One hidden turn or mirror swaps the rows below in pairs. Which row is each named row swapped with?
The rows were stretched afterwards, more along some directions than others.
Fero: [+4.43 +0.69 -1.86 +1.78 +0.93 -0.51 +2.71 +1.05 +1.80 +1.30 +2.02 +0.05 -1.06 +0.73 +1.84 +0.28 -1.06 +0.19]
vako: [+1.19 +0.54 -0.81 +1.21 +0.35 -0.66 +0.55 +0.90 +0.89 +1.40 +1.64 +1.34 -0.99 +0.94 -0.66 +0.68 +0.93 -1.54]
Pizaf: [+4.15 +2.51 -1.09 +1.04 +0.10 -2.18 +0.62 -0.74 +1.60 +1.80 +0.82 -0.90 -3.11 +0.22 +1.89 +0.21 +0.09 -1.84]
kunut: [+0.78 +0.17 -0.60 +0.71 -1.14 -0.40 -0.14 -0.64 +0.49 +0.06 +1.23 -0.10 -4.17 -0.10 -0.59 +2.23 -1.69 +0.93]
Musit: [+0.52 -0.85 +0.15 +0.14 +0.36 +0.95 -1.14 +0.13 +1.11 -0.12 +0.34 -1.66 -2.00 -0.62 +0.32 +0.23 +0.33 +0.87]
tezal: [+0.41 -0.46 -0.42 +0.77 -0.84 +0.24 +0.37 +1.48 +0.03 -0.12 +1.89 -2.77 -2.42 +0.08 +1.02 +1.79 -0.09 -0.71]
barup: [+0.76 -0.22 -2.84 -0.68 +0.21 +0.54 +1.46 +1.14 +2.97 +1.16 +2.14 -0.11 -3.67 +0.79 +0.44 +1.32 -0.39 -1.61]
dufed: [+1.71 +0.08 +0.06 +0.67 -1.17 +0.40 -1.26 +2.04 -0.46 +1.03 -0.09 -0.40 -1.62 +0.40 -0.10 +1.50 -1.46 -0.30]
Pesun: [+1.62 +0.66 -0.36 +1.08 -0.30 +0.98 +0.88 -0.51 +0.16 +0.56 +0.75 -2.11 -3.36 +1.29 +2.38 +0.95 +1.07 -0.99]
kig: [+0.85 +1.09 -2.31 +0.77 -2.23 -1.15 +0.94 +1.00 +1.03 +0.39 +2.42 -0.25 -1.04 -0.34 +2.55 +1.82 -0.17 +0.31]
Zed: [+2.07 +1.09 -1.04 +0.28 +0.11 -1.44 -0.90 +0.24 +0.36 +0.18 +1.47 -0.35 -2.94 -1.34 -0.29 +1.37 -0.90 -0.56]
dola: [+1.07 +1.76 -1.99 -0.41 -1.14 +0.30 +0.83 +1.73 +0.50 +0.14 +2.06 -0.81 -1.74 +1.64 +3.24 +1.14 +0.65 -0.18]
sukos: [+2.62 +0.49 +0.84 -0.45 -0.03 -0.43 +0.34 +0.24 +0.55 +0.34 +1.58 -3.20 -3.27 +0.09 +1.45 +0.31 +0.46 -0.03]
somiv: [+2.13 +1.58 -0.98 +3.00 -0.17 -0.09 +1.49 +1.80 +0.36 +1.32 +2.70 +0.45 -1.22 +0.98 +4.21 +1.67 -0.78 +0.68]
Tel: [+2.28 +0.24 -0.86 +1.76 -0.59 -1.88 +0.84 -1.21 +0.62 +1.57 +0.51 -0.67 -1.10 -0.48 +0.52 -0.29 +0.86 -1.42]
pego: [+1.69 +1.12 -0.13 +1.49 +1.46 -0.64 +0.59 -0.97 +0.24 +1.19 +1.68 +0.35 -1.06 -1.71 +1.84 -0.32 +1.91 -1.34]
paz: [+3.25 +1.33 -0.89 +1.74 +0.70 -0.31 +2.27 -0.54 +1.30 +0.48 +1.19 -2.05 -1.91 +0.43 +2.21 -0.14 -0.63 -0.11]
Dezo: [+0.91 +0.24 -1.40 +0.79 +0.78 -1.54 +0.96 -0.62 +1.60 +0.21 +2.32 +1.15 -0.15 -0.15 +0.51 -0.07 +0.08 -0.77]
Gudok: [+2.33 +0.98 +0.13 +2.20 +0.25 +0.17 -0.86 +0.32 +1.30 +0.30 +1.40 -0.12 -1.31 -0.11 +1.49 +0.39 +0.04 +0.35]
dunot: [+1.80 +1.85 +0.08 +0.37 -0.12 +0.19 +2.32 +3.00 +1.16 +0.73 +1.12 -0.80 -1.82 +1.09 +2.84 +1.43 -0.69 +0.28]
resa: [+3.65 +1.27 -1.43 +2.74 +0.60 -0.46 +0.72 +0.08 +1.08 +2.55 +1.05 -0.25 -3.10 -0.06 +2.11 +0.10 +0.45 -1.87]
Kat: [+1.08 -0.27 +0.07 +0.52 -0.16 +0.47 -0.06 +0.68 -0.56 -0.19 -0.39 -1.20 -0.97 +0.85 -0.90 +0.72 -1.54 +1.23]
tasan: [+2.59 +0.29 +1.42 +1.66 -0.73 -1.38 -0.80 +0.50 -0.57 +0.83 -0.04 -1.43 -1.53 -0.61 +0.30 -0.04 -0.12 -0.18]
bag: [-0.64 -0.74 -0.58 -0.62 -0.07 +1.09 +0.01 +0.91 +0.48 +0.00 +1.93 -1.67 -1.89 +0.24 +0.57 +0.44 -0.35 -1.20]
Tidi: [+3.16 +2.96 -0.66 +0.87 +0.03 -2.42 +1.65 -0.49 +0.73 +2.04 +0.08 +0.16 -1.31 +0.30 +1.13 +0.55 +0.46 -1.96]
rumam: [-0.14 -1.81 -1.32 -0.48 -1.22 +1.10 -0.09 +0.39 +0.07 -0.51 +1.91 -1.04 -2.61 +2.23 +0.95 +0.07 -1.25 -0.39]
Rumud: [+2.73 +2.32 -0.88 +1.25 +0.48 -0.02 +0.88 +2.55 -0.20 +1.23 -0.30 +1.13 +0.78 +1.47 +1.07 +0.10 -0.20 -1.60]
zufiv: [+2.17 -0.58 -0.58 +0.98 -0.45 +1.52 +1.43 +0.36 +0.77 +0.84 +0.65 -1.31 -1.75 +2.42 +1.35 -0.13 -0.21 -0.53]
vepel: [+3.12 +1.43 -1.86 -0.49 -1.04 -0.59 -1.02 +0.54 -0.07 +0.19 +1.32 -2.23 -3.86 +0.80 +1.25 +1.93 -1.59 +0.32]
kar: [+3.31 +0.58 -1.29 +0.93 -0.45 -1.10 +0.15 +1.44 +0.56 +0.60 +0.76 -0.92 -2.77 +1.28 -0.91 +2.09 -1.40 -0.69]
tipeb: [+2.70 +2.76 -0.51 +0.49 +0.67 -0.10 +0.97 +1.57 +0.37 +0.08 +3.80 +0.21 -2.21 -1.03 +2.17 +0.71 -1.37 +0.13]
fusad: [+3.48 +2.31 -1.51 +0.75 +0.98 -1.10 +1.76 -0.05 +2.03 +1.39 +2.34 +1.32 -2.12 +0.87 +2.00 +0.10 -0.63 +0.00]
rar: [+0.78 +1.44 -1.33 +0.22 -0.21 -0.77 -0.55 -0.01 +1.25 +2.16 +1.22 +0.42 -3.78 +1.94 +1.06 +0.41 -0.31 -2.67]
ketot: [+1.16 +1.22 -0.47 +1.97 +1.78 -1.32 +0.73 -0.29 +1.60 +1.30 +1.42 +1.16 -0.99 -0.22 +1.23 -0.12 -0.66 -1.63]
semuz: [+0.33 -0.01 -0.29 -0.48 -0.66 -0.47 +1.46 +1.08 +1.13 -0.55 +0.74 -1.10 -1.04 +0.65 -1.04 +1.36 -0.26 -0.73]
met: [+1.14 +0.35 -0.29 +1.21 -0.86 -1.07 +1.79 +1.52 +1.52 +1.48 +2.16 +1.13 -0.51 +2.51 +2.01 -0.45 -1.11 +0.09]
labug: [+1.80 +1.38 -0.08 +2.31 +0.87 -1.54 +1.98 +0.76 +1.97 +2.22 -0.36 -0.18 -0.94 +0.07 +1.13 +1.20 -0.06 +0.39]
Mefam: [+4.04 +1.79 -1.67 +1.54 +1.58 +0.30 +0.12 -0.94 -0.22 +0.16 +1.37 -1.51 -2.86 -0.32 +0.51 +0.84 +1.50 -1.10]
danog: [+1.59 +0.00 -1.29 +0.05 +0.57 +0.71 +0.89 +1.48 +1.44 -0.45 +2.72 +0.18 -1.46 +0.11 +2.48 +1.16 -0.73 +1.00]
lim: [+1.85 +0.94 -0.27 +1.95 +0.54 -1.17 +0.93 +0.55 +2.08 +1.65 +1.95 +0.71 -1.28 +1.40 +1.44 -0.49 +0.62 -2.17]

resa pairs with vako
pego pairs with rar
met pairs with tasan
Mefam pairs with barup
tipeb pairs with kunut
paz pairs with semuz
Gudok pairs with kig
fusad pairs with Zed

